Rotation paths and how fast each direction turns (degrees a step):
Each turn is a multiple of 5 degrees from 10 to 175, or 0.
Each row of a path follows its step; steps can be skipped.

step 2: -87  50  -78  -43  -198  -199  55  58  28  -37  -146  -91  -98  -156  -107  46  -355  -212  -128  -168  -54  272  46  164  97  -73  13  -35  216  299  -58  50  -4  -48  118  -282  -301  -19  17  114  -27  -65  -360  52
step 3: 71  -42  -155  -134  169  -135  131  -65  207  -132  196  96  16  34  58  -243  -78  435  93  98  14  -34  -133  292  -175  130  -116  -4  231  -88  269  -40  36  80  22  195  -195  233  -69  -168  5  81  112  -54
step 7: -189  16  33  193  -35  -8  -117  107  141  -131  -303  -40  129  -83  -66  39  53  177  -93  -193  -34  -162  273  141  -289  -241  -181  98  67  -202  105  122  8  -41  80  -402  -101  -47  36  -160  172  -170  -136  125
step 8: -69  -198  -34  -41  -122  -40  -85  -239  -34  -113  137  172  35  -103  40  -150  -76  145  -162  23  -359  111  -149  350  209  22  -149  24  -126  -157  -151  -202  214  -39  -239  196  -33  -49  -185  199  148  258  -23  54
step 11: 17  -294  -114  -179  -35  144  100  94  10  171  126  -62  43  108  -176  -45  350  -147  -144  -143  150  -156  -19  -226  46  1  -26  -77  33  -349  -107  61  -292  78  -7  -34  -65  -48  -143  -166  198  300  133  -99
step 14: 123  -82  -71  47  133  -44  74  -157  -160  145  -45  35  -192  -38  -54  214  -24  -140  155  -174  33  -169  -68  -160  187  256  -366  190  44  235  -37  -131  37  -76  210  225  266  140  -15  109  -259  215  -143  -55
step 15: 73  264  70  -169  47  133  155  -47  -84  144  -131  198  -61  55  -128  -49  118  -37  -203  78  31  155  -31  -164  -185  260  293  -200  -5  325  297  131  -59  -72  69  -60  -100  4  -132  -222  208  -215  -118  -15
step 16: -165  -9  57  -286  -116  -188  133  68  189  63  249  -120  57  -17  43  -113  -12  -273  -123  257  223  -7  -57  40  124  92  24  45  299  -18  -314  21  68  157  43  -2  117  157  166  -213  -232  165  127  69
step 17: -46  354  -144  -14  85  -111  -15  364  -47  35  3  -248  -103  -128  73  -141  206  149  64  -71  -56  -97  222  11  -250  -119  209  207  -56  -8  159  -4  -283  -149  140  238  -8  -57  38  163  -61  78  23  -183
step 18: 126  33  43  -46  -136  -103  94  -153  117  26  72  8  -16  -206  28  314  -271  -193  -82  74  -141  -35  -108  95  40  -163  -46  -221  78  95  175  73  291  -143  -73  80  -202  -251  305  286  -115  -153  199  88
-62  35  -15  86  -71  -76  32  3  -41  4  56  -37  -10  -41  -51  -28  -17  -54  76  -55  -35  -30  0  13  52  55  -34  -12  55  21  91  -50  -109  57  -101  28  32  -32  -67  -16  55  36  19  -26 -> 125
-8  74  -4  -38  -13  20  82  10  72  -35  -8  16  4  -89  -10  44  -102  5  -19  32  13  14  69  103  -74  41  -11  -2  50  15  -39  5  -62  3  27  127  -18  -18  78  -20  -9  -60  -6  -92 -> 25
66  -11  74  3  92  15  47  -52  -33  77  23  -47  22  -20  -3  -36  -82  -4  -11  31  -43  -37  37  -49  1  65  4  11  -66  -10  6  134  26  76  -100  8  51  76  -10  -19  -3  -16  -74  -43 -> 70
52  -57  -7  -39  78  9  55  53  -81  86  15  29  52  10  52  -53  -50  45  13  -24  13  -14  -37  -11  -26  -31  -45  85  28  -37  -35  -85  -53  86  80  76  12  -69  -79  -9  -51  34  33  11 -> 135
23  41  5  -13  -35  79  -24  -22  19  13  -71  -7  -30  37  4  23  -63  114  12  -64  12  -12  28  40  -23  46  -9  14  -7  15  -73  -42  -40  81  -120  -99  -80  36  -3  63  -22  42  99  24 -> 20
2  11  50  0  7  17  88  15  -60  -90  -17  39  -68  -50  -10  -34  -15  56  -5  -6  -56  59  -43  -2  -83  25  71  81  43  -37  56  19  -58  -81  -19  -98  64  -41  -23  63  -44  -32  -62  49 -> 145
